In the data rows, the value 500 means zero.
Here are some points:
512,527,640,345,514,578,343,455,575,433,704,813,499,498,499,468
305,407,627,512,501,499,411,468,511,331,273,205,200,353,499,549
405,225,461,400,536,677,497,594,711,570,811,748,419,548,499,524
626,666,499,575,488,499,642,501,401,266,140,500,608,498,499,392
423,549,689,389,604,482,423,518,587,320,550,594,478,633,552,500
552,472,527,635,515,499,497,503,557,395,498,500,499,498,504,592
692,728,499,499,566,499,413,452,499,821,624,662,576,498,550,475
355,242,435,449,612,555,601,627,709,502,544,657,589,648,499,645
328,386,642,578,516,454,410,390,531,579,514,372,323,347,346,450
500,614,536,499,664,520,718,503,532,992,498,392,563,602,461,690
502,459,499,499,501,280,497,501,617,641,498,213,499,511,454,605
845,731,541,463,774,500,398,501,547,502,406,500,383,498,610,656
648,555,447,732,479,385,497,568,441,494,210,212,499,380,535,647
429,501,499,271,443,693,391,575,590,496,915,956,651,588,491,413
502,350,499,252,391,335,497,378,406,343,386,273,318,482,393,494
497,269,635,394,490,608,385,567,747,463,690,675,499,657,581,439
319,450,499,811,512,238,556,488,451,406,0,0,343,338,513,575
502,665,423,575,683,499,737,596,556,999,472,500,595,688,513,500
339,398,471,499,700,510,407,577,717,666,683,500,251,395,499,688
502,519,633,654,630,454,614,458,470,468,395,484,637,484,395,498
513,653,499,564,850,499,774,742,615,502,237,500,500,633,589,645
544,644,622,269,501,499,554,501,533,530,640,644,478,680,482,517
534,501,499,381,501,502,497,441,334,440,617,667,644,300,432,630
654,620,235,330,481,628,724,501,298,600,498,611,743,511,413,502
637,656,268,262,462,656,391,534,492,534,601,652,408,449,499,502
300,501,477,499,653,653,522,650,725,502,498,434,185,399,532,651
573,591,499,691,294,308,549,501,331,318,498,120,483,366,425,429
177,433,470,733,338,624,635,697,525,502,308,273,497,403,460,500
374,329,499,531,435,397,497,349,429,609,575,429,536,498,411,415
369,381,499,421,483,569,363,501,591,421,498,500,406,465,507,514
527,400,521,275,478,504,497,324,357,150,570,578,401,483,440,500
502,356,499,401,427,313,544,501,326,261,228,197,438,498,482,427
441,501,582,349,501,517,497,524,499,336,498,473,407,525,494,529
357,545,499,457,469,507,490,501,303,453,430,500,539,394,530,435
502,794,664,572,501,641,459,565,645,502,472,539,499,696,589,317
442,480,499,714,565,401,599,642,531,298,92,217,405,433,578,500
671,686,651,527,690,515,284,492,728,664,707,720,499,562,596,537
343,376,269,359,655,658,501,411,446,659,778,803,547,506,499,590
324,316,380,358,557,529,490,459,370,179,316,436,461,498,491,500
502,411,575,349,501,499,224,489,545,377,567,566,421,547,470,276
378,298,599,528,466,580,497,631,643,572,509,406,404,520,405,500
336,394,499,499,393,392,542,501,352,552,498,205,362,265,330,484
388,444,595,499,364,370,548,479,523,502,485,500,665,687,578,500
457,338,499,445,465,588,497,501,541,430,549,483,472,498,576,503
272,260,499,538,601,514,439,488,690,651,815,692,470,470,637,500
506,540,499,740,501,401,540,501,499,358,196,291,570,498,499,352
761,643,515,499,543,537,497,684,499,443,239,500,492,614,634,512
502,463,518,499,429,499,506,501,364,434,498,321,408,383,360,626
573,468,311,490,274,332,419,354,499,203,45,77,368,321,499,369
454,495,266,509,471,499,401,468,327,186,274,391,358,180,438,492
246,451,499,606,448,555,291,467,585,389,498,500,519,680,507,181
502,598,394,623,513,451,571,431,532,927,832,500,711,475,586,657
502,936,505,586,486,499,382,498,479,669,640,759,594,469,462,353
502,390,316,652,491,502,773,554,499,773,518,419,747,575,488,500
824,774,654,404,461,368,497,449,468,362,481,561,550,581,534,368
980,637,499,308,501,585,641,492,499,502,598,500,499,698,499,657
502,738,161,572,536,536,497,642,286,689,157,280,740,456,551,552
558,485,468,332,481,436,513,418,269,122,498,269,408,493,459,386
470,571,638,514,465,380,753,621,442,404,2,500,405,658,459,500
521,558,412,325,699,752,489,501,499,485,498,817,508,587,593,487
419,501,876,609,501,577,497,599,683,545,691,662,564,614,452,513
791,613,493,445,714,700,860,649,499,607,498,418,552,687,613,694
682,443,499,403,509,539,668,553,379,388,498,481,502,340,490,649
694,715,570,485,567,499,405,459,596,816,624,659,499,675,546,465
483,435,499,392,671,522,497,363,434,339,596,591,313,346,467,562
502,715,294,550,406,454,726,501,281,538,257,347,655,363,463,629
614,429,409,560,504,447,776,645,547,587,498,362,580,460,537,632
167,307,383,492,299,461,413,429,499,535,420,279,346,299,342,485
308,507,583,484,430,578,561,501,499,286,330,447,514,534,563,328
554,409,769,499,501,617,422,433,638,465,691,623,427,498,548,378
744,508,622,591,442,499,407,324,426,450,527,479,492,414,391,507
502,463,522,616,401,416,497,564,581,502,406,485,486,498,456,682
502,456,571,496,430,346,464,398,370,502,248,172,310,498,343,459
430,572,731,706,520,560,489,575,499,514,541,500,419,473,492,387
336,341,499,522,617,740,620,501,546,502,618,776,650,500,499,500
317,341,490,499,501,599,623,501,552,488,504,500,381,515,499,498
550,501,555,465,429,288,494,341,372,433,513,324,397,370,356,639
781,841,859,731,716,382,532,465,664,999,597,500,592,753,545,542
698,910,578,499,666,740,502,499,544,948,916,918,725,586,499,337
432,585,566,472,508,499,632,501,499,766,563,589,632,711,556,506
239,359,666,434,523,499,497,499,577,168,222,304,499,463,499,415
502,517,229,376,423,499,669,461,499,375,498,386,644,397,415,607
502,492,568,499,450,585,497,318,503,534,498,975,499,494,510,345
502,469,499,560,602,455,452,433,516,502,607,646,575,498,609,494
502,531,570,622,584,575,684,633,611,413,380,500,477,449,634,500
390,383,266,575,318,427,555,538,422,384,498,500,462,372,499,444
248,284,463,563,501,361,560,514,491,562,411,241,425,498,502,598
517,501,499,364,344,595,534,573,438,201,498,500,499,566,479,403
518,501,508,499,348,571,467,501,539,438,543,519,420,498,463,455
402,501,289,499,469,499,497,626,581,203,479,574,461,529,662,652
272,285,470,561,574,354,555,499,508,578,422,245,427,442,503,590
777,759,301,499,712,641,497,501,499,595,481,591,486,711,610,602
535,501,499,400,501,499,147,385,503,281,520,591,307,315,499,379
913,901,499,506,502,335,533,446,260,502,131,153,472,498,427,500
388,560,619,495,381,392,256,487,473,245,341,388,321,430,448,226
736,866,499,465,659,570,502,501,419,608,418,499,450,456,549,604
536,501,545,483,441,499,648,563,402,171,498,149,438,456,471,563
404,436,596,626,373,351,557,462,511,699,470,374,661,726,577,361
408,593,446,560,431,560,497,469,379,261,465,500,613,425,581,377
601,539,798,405,488,335,412,478,519,212,344,367,407,687,480,444
504,513,686,410,327,297,380,403,422,357,361,370,499,650,422,500
593,407,415,499,496,426,493,552,499,403,445,502,444,414,453,713
827,845,288,362,559,636,497,448,396,965,747,839,739,571,530,553
301,396,444,454,501,661,521,636,622,502,612,534,392,435,521,427
337,399,406,499,709,538,445,551,499,679,722,612,304,498,548,699
384,356,468,286,633,721,528,581,449,167,498,457,499,494,525,500
509,690,499,568,862,499,783,746,632,502,247,339,497,652,582,645
345,305,499,499,366,752,262,588,656,452,642,743,441,402,537,496
783,748,267,296,532,708,566,548,465,502,498,859,499,745,588,530
502,424,538,563,587,693,622,506,455,527,633,604,499,515,386,433
290,400,341,392,570,465,481,481,502,502,628,583,505,498,547,561
502,568,499,524,608,541,871,695,460,665,144,49,447,594,475,549
703,430,499,407,530,345,439,347,438,561,706,579,399,319,402,500
502,501,499,413,339,346,241,329,499,502,498,398,331,487,482,298
454,538,388,381,381,387,473,358,499,502,553,591,634,368,410,484
365,362,500,499,504,524,318,434,615,309,550,632,499,510,574,504
355,410,499,410,311,491,522,583,493,523,459,500,484,547,347,425
425,524,418,446,501,555,497,501,499,495,388,277,477,493,497,533
471,386,387,426,501,571,387,321,345,365,539,509,499,305,499,476
376,501,490,448,374,528,531,627,771,502,896,770,612,566,581,500
502,625,499,662,501,371,834,501,495,752,140,155,632,498,499,765
491,367,533,652,456,525,435,516,664,521,631,725,682,596,555,496
690,444,346,499,614,423,497,375,499,546,583,533,532,335,418,578
502,272,724,499,558,694,460,590,729,460,481,545,491,620,499,441
502,833,360,282,678,646,542,546,448,762,570,572,482,592,507,520
502,501,569,735,501,499,497,291,461,458,526,549,553,433,499,422
874,963,416,499,501,492,505,473,529,999,498,641,696,470,497,500
565,519,348,388,489,334,704,585,499,288,220,330,564,410,425,752
375,332,259,509,588,618,497,459,290,495,524,464,637,397,495,613
449,307,224,182,523,523,629,379,312,504,635,500,504,498,422,500
699,710,557,383,584,615,416,326,499,683,708,784,623,728,508,433
357,301,298,499,560,553,537,501,501,629,807,646,499,498,471,707
437,534,379,499,399,499,464,369,499,403,562,592,634,392,499,497
381,329,559,425,508,572,418,489,562,323,586,655,480,583,499,364
317,403,455,512,388,499,497,501,482,502,498,871,778,568,420,430
469,642,499,499,550,470,586,426,270,738,450,477,571,386,432,529
154,390,618,596,498,657,497,503,582,499,623,500,570,593,534,269
446,548,737,334,417,303,243,401,499,180,344,500,276,584,481,296
277,574,778,637,570,499,327,386,487,545,498,471,435,397,365,288
326,396,666,363,378,613,341,583,656,322,544,565,397,567,438,414
415,307,265,499,496,647,605,518,499,323,455,485,387,334,451,624
973,501,314,313,534,583,640,493,499,755,605,670,700,498,580,659
266,461,751,499,451,668,245,542,499,502,545,491,278,441,512,500
389,501,671,499,549,439,497,501,634,656,553,515,486,341,446,500
327,529,574,499,485,453,373,506,484,441,498,463,499,531,499,500
495,397,268,164,512,676,662,509,455,537,668,500,499,633,567,608
463,368,640,555,656,499,497,434,499,593,646,537,643,581,484,620
592,622,499,499,400,382,508,617,471,406,313,352,449,381,453,515
698,611,513,630,551,499,498,348,262,383,232,270,392,244,426,608
Here are 12 more points, each followed by its number:
289,230,308,381,476,499,179,407,612,634,498,500,499,498,521,533 0
862,501,373,710,605,417,636,500,439,666,225,266,503,441,599,618 1
352,505,506,640,501,641,208,444,432,419,589,500,499,349,403,342 2
436,537,499,542,515,732,567,506,417,502,727,708,728,498,489,375 3
352,523,691,691,432,496,300,481,538,361,498,486,477,575,518,500 4
502,501,457,286,460,334,283,350,499,502,544,500,529,498,469,427 5
502,658,538,499,501,451,575,471,526,772,475,545,681,829,644,520 6
757,563,442,582,372,424,649,499,499,502,498,538,499,445,491,606 7
502,347,499,533,508,470,704,613,588,502,521,378,499,488,499,572 8
271,212,499,461,453,547,505,550,570,398,498,209,189,378,362,548 9
424,501,667,728,385,499,403,410,340,379,458,396,520,416,372,263 10
388,352,596,547,487,510,497,459,615,482,605,499,230,498,499,474 11
Which of these numbered points is nearest to each point below, ignoring the direction in which the first points spread most? Its number follows each.
599,632,514,499,501,555,696,441,259,662,289,292,499,722,511,341 > 6
502,501,773,703,628,499,330,411,630,502,690,781,499,681,499,500 > 4
550,667,780,641,363,325,403,375,357,278,498,285,453,507,379,238 > 10
361,396,420,315,427,705,416,578,679,502,946,500,518,525,479,376 > 9
733,634,341,660,565,374,832,668,491,754,137,159,619,495,617,761 > 1
502,721,529,618,570,511,632,546,514,842,345,272,513,704,466,444 > 6
547,578,465,522,501,531,775,642,545,799,265,280,499,798,627,572 > 6
360,364,499,406,584,654,346,609,694,584,870,755,335,380,476,580 > 9
297,381,697,560,489,357,497,428,615,360,488,445,239,498,542,426 > 11
189,425,385,489,486,730,578,501,499,395,476,500,558,466,574,406 > 3
347,455,620,523,453,467,385,583,524,120,228,396,415,579,585,465 > 4
503,408,679,499,369,556,346,501,712,502,564,500,247,587,584,321 > 11
480,516,669,691,519,434,237,361,519,237,446,590,523,539,496,500 > 4
569,501,495,402,424,375,162,501,499,502,498,554,499,498,499,394 > 5
794,974,737,724,609,672,482,469,536,850,825,821,727,692,474,235 > 10
163,312,372,487,294,463,409,434,384,522,419,276,499,300,346,486 > 0
408,287,562,379,392,699,49,318,499,493,999,999,432,492,494,391 > 2
502,492,424,452,414,717,524,550,348,312,364,356,424,361,412,321 > 3
789,539,450,614,408,411,645,501,512,502,501,527,611,465,496,609 > 7
999,756,505,451,457,537,594,521,630,502,782,783,737,498,552,606 > 7
360,367,411,499,631,755,497,567,467,374,677,762,547,498,494,484 > 3
337,407,499,407,501,499,482,438,293,265,320,363,525,491,499,340 > 3
337,347,482,404,599,678,363,501,690,618,906,778,358,356,479,599 > 9
288,501,499,157,325,328,217,279,406,397,756,624,419,566,470,384 > 5
72,188,419,567,625,541,448,583,651,644,620,442,339,349,608,661 > 9
479,501,581,499,649,498,834,803,656,461,498,364,541,647,538,500 > 8
607,611,502,605,477,580,679,460,277,682,365,327,689,711,499,368 > 6
660,580,756,499,501,346,497,511,585,555,346,407,658,688,556,500 > 6
925,758,357,581,769,499,814,713,632,814,498,541,576,481,550,796 > 1
502,329,529,536,517,466,697,607,596,633,497,500,525,495,438,582 > 8
435,531,646,607,474,509,260,541,499,106,244,393,328,498,499,500 > 4
502,511,468,234,321,383,342,439,482,502,678,817,674,692,567,394 > 5
253,429,565,666,570,574,366,482,504,537,635,584,479,372,358,470 > 2
502,501,414,522,501,722,592,606,555,346,498,701,666,566,593,506 > 3
999,999,551,656,582,437,669,501,499,942,498,259,579,613,546,603 > 1
320,501,547,454,453,697,196,522,499,502,498,714,395,442,451,500 > 2
701,506,379,493,481,419,561,496,416,316,384,446,543,460,544,633 > 7
744,504,616,590,439,296,497,501,431,455,529,481,499,414,393,515 > 7
725,501,499,544,501,541,826,530,335,782,290,284,559,450,472,740 > 1
227,385,473,508,417,499,497,454,410,587,626,500,690,536,474,436 > 3
613,583,751,499,442,242,639,554,588,454,157,154,514,619,503,531 > 6
871,501,476,676,660,499,607,415,332,999,587,734,499,649,515,420 > 1
283,378,605,615,547,497,497,501,714,683,786,776,499,513,582,416 > 11
514,558,757,557,511,428,326,484,625,367,498,690,574,701,584,297 > 4
373,219,370,499,473,426,326,510,658,459,579,596,360,462,562,623 > 0
524,485,499,590,563,579,497,481,639,617,784,678,420,498,528,463 > 11
376,375,333,292,458,705,422,589,499,502,947,971,672,530,500,453 > 3
849,501,499,463,501,499,398,514,548,422,409,607,381,476,607,662 > 7
828,814,290,441,648,715,928,623,499,910,532,640,900,712,499,636 > 1
280,462,499,681,421,606,432,580,499,502,416,412,480,354,349,481 > 2
264,496,709,788,545,549,353,501,612,512,498,529,499,436,547,416 > 4
729,758,415,546,501,564,816,501,374,761,277,289,563,434,469,727 > 1
532,702,694,781,498,323,497,337,308,553,403,380,640,379,331,472 > 10
719,606,489,333,528,497,171,392,652,604,498,500,509,503,538,497 > 5
502,185,291,518,600,646,873,645,526,474,423,399,663,544,553,736 > 8
897,973,433,756,567,485,497,476,522,999,612,658,677,488,495,522 > 1
629,638,387,591,501,492,497,501,528,502,498,507,433,326,471,626 > 7
327,501,572,521,469,479,378,574,527,142,266,425,426,498,597,500 > 4
329,521,408,472,562,499,365,516,527,521,655,564,387,320,452,426 > 2
503,459,378,380,283,426,312,451,345,502,435,409,499,498,499,429 > 5
530,703,687,777,503,324,497,501,314,551,403,380,640,378,319,482 > 10
379,254,502,280,422,702,406,488,594,502,498,682,538,696,501,336 > 0
315,410,376,531,545,628,376,570,503,362,537,566,436,345,491,508 > 2
223,177,295,510,621,649,497,658,532,502,415,500,640,532,556,500 > 0
516,580,754,572,507,438,328,491,629,384,605,709,568,690,583,311 > 4
502,436,499,499,635,499,653,501,583,618,432,298,499,498,472,557 > 8
502,744,462,477,501,507,461,432,337,655,463,591,653,659,499,500 > 6
502,496,647,673,517,499,234,501,499,253,465,599,530,506,486,448 > 4
502,309,641,537,559,422,438,439,499,558,696,558,392,551,596,649 > 11
825,817,306,456,641,712,928,501,377,905,498,636,884,711,423,596 > 1
435,523,417,437,517,557,811,759,548,488,379,260,462,480,482,500 > 8
389,357,674,477,383,548,436,572,499,502,753,564,351,498,603,500 > 11
547,619,582,517,365,546,387,378,394,386,672,724,708,606,458,274 > 10
502,483,433,359,235,367,196,356,412,246,463,553,483,512,466,336 > 5
840,581,499,507,501,346,497,431,418,617,631,605,689,548,396,500 > 7
561,515,395,317,372,301,409,292,320,502,797,620,546,368,499,590 > 5
367,670,900,779,668,532,324,550,627,267,279,419,409,478,542,296 > 4
189,243,408,572,444,693,485,501,603,571,585,602,462,366,389,574 > 9
211,410,574,346,439,546,222,484,499,381,568,565,417,549,477,265 > 2
574,430,529,386,329,430,334,342,437,352,619,563,470,543,418,431 > 5
411,357,343,685,612,600,812,685,605,645,537,506,692,502,628,727 > 8
167,296,433,627,589,634,459,501,597,697,776,630,496,346,499,571 > 9
454,528,610,561,444,499,60,248,499,292,699,805,482,498,457,280 > 2
223,337,499,347,400,722,332,501,499,389,670,500,421,517,452,468 > 9
552,501,454,543,674,539,761,501,557,778,258,285,626,789,607,536 > 6
450,290,391,499,501,499,603,610,594,502,633,588,588,582,511,500 > 8
491,297,550,294,483,491,416,405,499,590,905,500,487,498,326,609 > 9
414,462,499,634,608,499,732,603,583,819,635,464,650,541,487,500 > 8
702,505,499,495,481,499,497,501,411,316,382,447,549,456,537,631 > 7
286,366,370,503,501,465,497,437,347,419,368,237,306,223,301,557 > 9
585,520,403,311,381,320,397,265,312,576,498,607,535,352,331,594 > 5
628,403,288,499,355,390,552,406,257,183,296,351,435,498,502,618 > 7
422,291,587,388,647,489,435,471,566,131,371,444,292,492,543,500 > 11
417,311,327,428,566,714,684,436,284,502,461,601,635,526,575,531 > 3
221,285,239,413,558,499,497,674,548,501,594,551,416,325,536,500 > 9
339,326,386,499,563,524,497,457,393,171,326,436,453,477,493,524 > 3
526,597,494,421,224,300,316,375,499,469,498,379,421,353,379,330 > 5
250,275,244,442,562,499,526,571,486,682,740,500,518,326,480,500 > 9
502,501,495,431,470,384,447,443,485,582,637,556,606,569,494,413 > 5
429,379,623,552,482,481,249,452,499,442,560,453,224,378,483,452 > 11
529,546,573,728,355,325,497,290,457,459,525,543,560,434,468,426 > 10
326,298,435,313,412,495,467,471,494,478,652,446,421,540,499,562 > 9
590,538,541,528,493,147,278,280,441,635,362,350,414,460,501,533 > 5
364,369,499,408,632,767,497,568,459,502,675,750,548,464,504,483 > 3
684,747,505,499,488,473,448,503,610,871,598,677,689,667,598,455 > 6
173,501,378,537,481,691,515,594,594,502,571,609,444,498,408,572 > 9
85,208,471,620,508,762,497,743,671,316,326,500,473,505,524,565 > 9
547,501,557,499,388,547,375,378,378,395,668,698,499,620,499,286 > 10
502,417,750,626,499,499,222,406,499,582,657,674,525,498,549,500 > 4
589,596,670,565,545,570,396,501,616,558,541,597,484,701,645,429 > 4
632,514,229,386,414,380,667,452,191,502,363,384,647,402,416,613 > 7
455,607,544,571,506,586,240,452,572,471,820,877,504,375,580,500 > 2
270,398,630,499,622,668,704,820,736,571,508,500,616,676,607,552 > 8
667,645,240,295,501,459,363,381,499,483,649,500,531,498,502,570 > 5
Here are 12 other points, each followed by its number:
621,501,671,617,597,451,497,411,368,406,399,508,499,480,523,382 0
451,337,576,358,548,451,529,487,557,502,655,526,441,550,440,500 1
466,352,443,527,608,461,696,417,402,441,378,279,423,355,467,500 2
408,436,37,352,501,720,497,585,356,710,548,594,658,498,516,693 3
526,563,411,330,694,745,480,501,499,473,707,799,534,582,600,511 4
272,370,499,579,514,375,81,501,620,502,520,469,256,407,546,500 5
440,490,552,565,509,611,426,479,518,461,645,638,511,405,478,323 6
480,501,398,508,399,481,774,501,418,502,526,452,707,498,476,642 7
454,503,610,563,450,532,56,501,499,295,684,807,468,388,499,500 8
502,505,772,499,448,266,280,458,567,177,434,500,430,734,499,500 9
556,657,527,481,402,306,497,382,244,438,498,220,508,506,446,413 10
547,519,499,492,433,509,244,311,496,475,848,500,574,541,499,310 11
Which of these numbered points is nearest to each point below, ignoring the direction in which the first points spread most? Its number follows each.
373,351,455,281,651,734,531,602,462,152,437,459,390,508,512,500 > 4
798,501,656,564,646,499,466,586,499,625,488,558,384,697,569,344 > 0
501,473,87,289,482,652,497,601,499,571,347,400,702,514,543,650 > 3
540,518,260,561,501,668,875,590,444,820,587,576,798,497,527,693 > 7
651,562,746,777,509,347,497,501,576,579,338,411,499,683,578,442 > 0
473,552,557,460,362,384,419,470,336,98,498,254,468,498,499,209 > 11
502,381,480,335,537,361,448,446,626,611,687,555,402,562,543,601 > 1
605,559,753,442,540,433,284,389,488,260,398,461,390,690,499,500 > 9
293,383,230,499,578,591,497,621,345,437,94,173,465,491,575,631 > 3
651,501,374,250,421,519,475,492,385,117,339,375,499,498,499,436 > 4
371,340,538,479,501,512,265,501,681,502,837,779,388,416,513,502 > 5
566,537,640,499,417,481,162,319,499,415,498,500,416,473,560,439 > 11
458,501,499,572,516,622,415,501,527,439,638,632,492,432,499,286 > 6
511,361,564,368,458,335,455,501,418,285,498,311,320,446,477,521 > 1
690,443,333,523,601,417,491,501,373,557,617,500,499,310,444,610 > 2
659,896,736,630,501,520,478,501,505,489,270,500,410,524,582,424 > 0
402,450,493,672,412,696,496,602,696,502,890,840,654,441,507,518 > 6
293,420,544,656,399,594,434,567,525,502,455,399,469,374,499,447 > 6
403,442,493,681,421,689,493,612,694,502,870,829,659,432,519,531 > 6
433,574,499,689,501,563,470,556,663,522,540,523,437,498,489,383 > 6
442,450,256,319,544,585,497,501,279,333,498,500,411,388,457,498 > 4
449,394,708,499,756,511,497,613,723,523,658,553,390,604,499,599 > 1
372,338,499,476,446,510,264,440,675,596,839,774,499,414,515,499 > 5
398,227,499,426,473,392,497,409,500,507,571,461,375,451,456,640 > 1
757,501,669,519,580,512,497,501,505,448,389,407,410,463,453,472 > 0
640,391,583,499,461,298,267,450,638,239,489,526,287,544,558,600 > 9
502,579,499,491,314,356,295,298,499,502,497,500,526,494,462,334 > 11
467,551,792,451,704,484,319,438,577,298,558,621,348,554,500,441 > 9
502,501,444,428,214,202,497,307,244,502,498,308,517,460,499,500 > 10
661,681,572,422,383,499,600,448,425,817,600,429,650,685,410,355 > 10
561,501,499,548,399,488,846,654,484,521,498,314,685,585,598,563 > 7
502,375,586,347,493,622,263,501,660,450,902,500,499,498,602,401 > 11
502,466,702,648,550,466,497,558,532,287,201,260,471,587,552,440 > 0
448,543,736,342,425,301,242,501,450,178,498,334,277,498,482,295 > 9
540,647,499,415,330,467,490,501,386,470,498,270,437,498,488,460 > 10
502,510,481,444,386,390,203,374,484,450,579,500,317,263,437,370 > 11
285,588,587,499,445,541,497,501,532,502,652,533,413,463,547,317 > 6
542,576,879,499,519,268,332,429,638,568,555,512,575,649,499,237 > 9
502,373,302,499,344,509,738,610,393,485,498,323,607,555,463,501 > 7
502,580,499,442,240,499,323,360,365,467,498,389,407,345,499,348 > 11
406,380,402,320,501,410,482,501,645,692,794,653,445,511,538,642 > 1
111,197,583,605,501,427,403,570,499,552,435,259,259,461,622,620 > 5
417,501,499,499,456,449,716,598,546,546,386,500,736,528,655,621 > 7
474,390,706,510,424,453,505,560,599,429,498,319,377,575,416,483 > 1
374,509,477,476,398,499,336,242,233,503,710,596,580,381,327,241 > 11
407,372,304,403,341,503,741,603,400,481,400,318,612,555,467,505 > 7
397,230,485,426,475,392,501,501,501,503,498,460,374,452,462,636 > 1
301,309,251,399,480,634,674,592,409,502,246,282,359,245,392,692 > 3
392,313,651,129,533,605,497,597,721,416,895,905,452,498,469,435 > 1
725,761,550,485,531,421,456,464,347,291,196,500,388,451,499,500 > 0
604,610,663,499,489,530,500,503,495,502,498,605,608,646,499,401 > 0
343,501,284,499,501,499,630,501,479,591,424,278,441,309,432,500 > 2
615,528,702,448,384,354,576,602,594,266,229,268,522,740,567,400 > 9
545,518,577,466,427,514,158,304,515,448,787,860,445,447,563,438 > 8
181,241,582,499,656,405,497,501,613,436,427,371,324,425,448,614 > 1
331,532,771,588,422,499,497,437,499,469,584,500,429,498,499,260 > 6
382,399,499,618,540,495,337,356,548,641,868,500,463,498,383,500 > 11
502,498,484,348,237,338,497,338,403,203,433,509,476,534,499,315 > 11
527,501,499,499,376,553,596,501,374,49,197,297,295,439,435,524 > 4
704,437,691,351,501,499,426,532,668,281,693,500,453,714,602,500 > 9
601,587,258,335,721,561,492,536,433,425,498,622,473,406,550,500 > 4
638,438,381,260,501,515,476,495,499,115,332,379,377,506,492,500 > 4
502,302,222,207,531,516,628,501,328,500,498,551,511,447,416,644 > 3
645,478,483,343,579,620,497,573,485,259,596,763,666,678,520,461 > 4
264,469,757,499,449,666,242,501,720,386,543,489,270,443,511,500 > 5
378,429,499,222,319,538,103,440,550,502,613,632,344,673,490,227 > 11
726,653,476,782,474,438,651,502,330,539,145,500,565,396,499,431 > 0
722,647,477,499,501,449,497,487,349,529,498,179,550,407,449,500 > 10
369,501,370,499,467,437,319,509,499,461,592,585,359,462,567,500 > 5
500,508,634,650,627,461,497,452,469,462,401,481,637,498,389,508 > 0
502,656,747,692,650,499,359,399,623,807,694,774,626,682,596,468 > 0
643,627,483,606,294,386,497,393,312,534,498,441,700,472,382,390 > 10
502,501,499,517,470,601,738,529,388,662,516,617,830,498,502,500 > 7
350,430,307,499,501,552,701,605,531,630,547,601,736,498,658,677 > 7
502,501,692,499,391,574,470,610,588,484,508,520,499,490,472,272 > 6
502,501,499,668,501,609,815,501,599,502,526,500,681,510,624,734 > 7
525,491,295,486,504,499,806,643,564,774,680,574,655,471,502,670 > 7
623,528,603,365,525,480,319,333,435,351,793,740,464,498,451,522 > 11
473,602,499,585,696,499,704,521,507,999,498,400,561,593,459,500 > 2
447,341,582,499,554,453,531,492,555,578,648,520,441,550,444,665 > 1
502,540,249,275,372,499,549,343,244,713,425,325,537,532,431,657 > 3
438,297,474,449,561,549,439,501,657,550,699,649,499,478,499,640 > 1
551,537,484,624,243,211,546,379,277,525,138,33,447,426,499,456 > 10
543,485,697,224,536,337,497,493,499,272,610,629,435,745,499,300 > 9
502,439,529,797,561,656,425,555,566,502,546,630,495,301,502,580 > 6
428,302,499,499,447,454,427,491,615,581,619,617,615,681,546,558 > 1
644,501,712,701,420,365,472,557,569,401,255,280,469,498,499,250 > 0
502,319,588,533,501,422,428,479,606,553,582,500,604,697,537,530 > 1
528,501,702,552,485,499,497,449,413,86,0,79,499,533,463,444 > 0
629,657,421,407,501,499,599,668,566,298,498,588,499,533,525,525 > 4
502,514,682,464,400,272,237,348,455,179,293,329,286,465,494,280 > 9
493,297,499,499,490,493,425,407,530,593,898,770,480,517,353,601 > 1
460,537,566,794,480,436,497,515,447,356,176,366,649,542,540,395 > 0
502,501,521,320,469,377,593,525,441,97,135,500,404,554,583,545 > 4
574,621,404,664,584,528,664,617,581,811,472,434,493,377,522,500 > 2
286,310,200,578,592,499,497,662,560,686,589,500,531,296,499,734 > 3
589,397,564,457,460,499,214,501,694,319,673,846,485,520,487,481 > 8
502,532,493,499,424,513,342,315,494,888,863,700,574,515,441,500 > 11
354,344,144,235,476,499,851,776,499,209,163,282,562,510,570,689 > 3
490,523,652,335,513,564,342,455,499,423,712,800,515,707,499,500 > 9
467,501,451,596,472,526,796,479,405,597,410,389,667,481,383,536 > 7
502,501,499,479,566,499,596,547,429,502,244,268,499,343,547,603 > 2
662,692,579,408,362,420,578,443,411,502,586,500,625,498,414,500 > 10
454,501,421,598,479,543,808,487,408,620,431,402,673,498,380,549 > 7
502,329,102,253,496,618,840,501,370,261,237,331,575,474,553,715 > 3
509,398,651,499,483,386,497,546,499,274,358,418,520,700,633,484 > 9
418,544,499,499,542,434,497,606,372,502,172,152,301,288,453,694 > 2
488,440,570,442,501,492,836,802,644,477,329,350,542,654,534,705 > 7
626,463,580,566,478,374,614,587,538,332,182,500,460,508,547,564 > 0
482,392,488,677,451,569,776,554,499,508,461,452,683,582,590,500 > 7
597,398,577,471,450,475,194,416,689,333,680,821,480,521,488,490 > 8
721,596,472,499,540,499,170,385,671,568,992,999,510,513,554,489 > 8
502,311,227,400,501,362,633,502,286,311,154,79,499,231,499,732 > 3
381,316,651,499,552,609,266,598,499,415,893,896,454,717,459,446 > 8
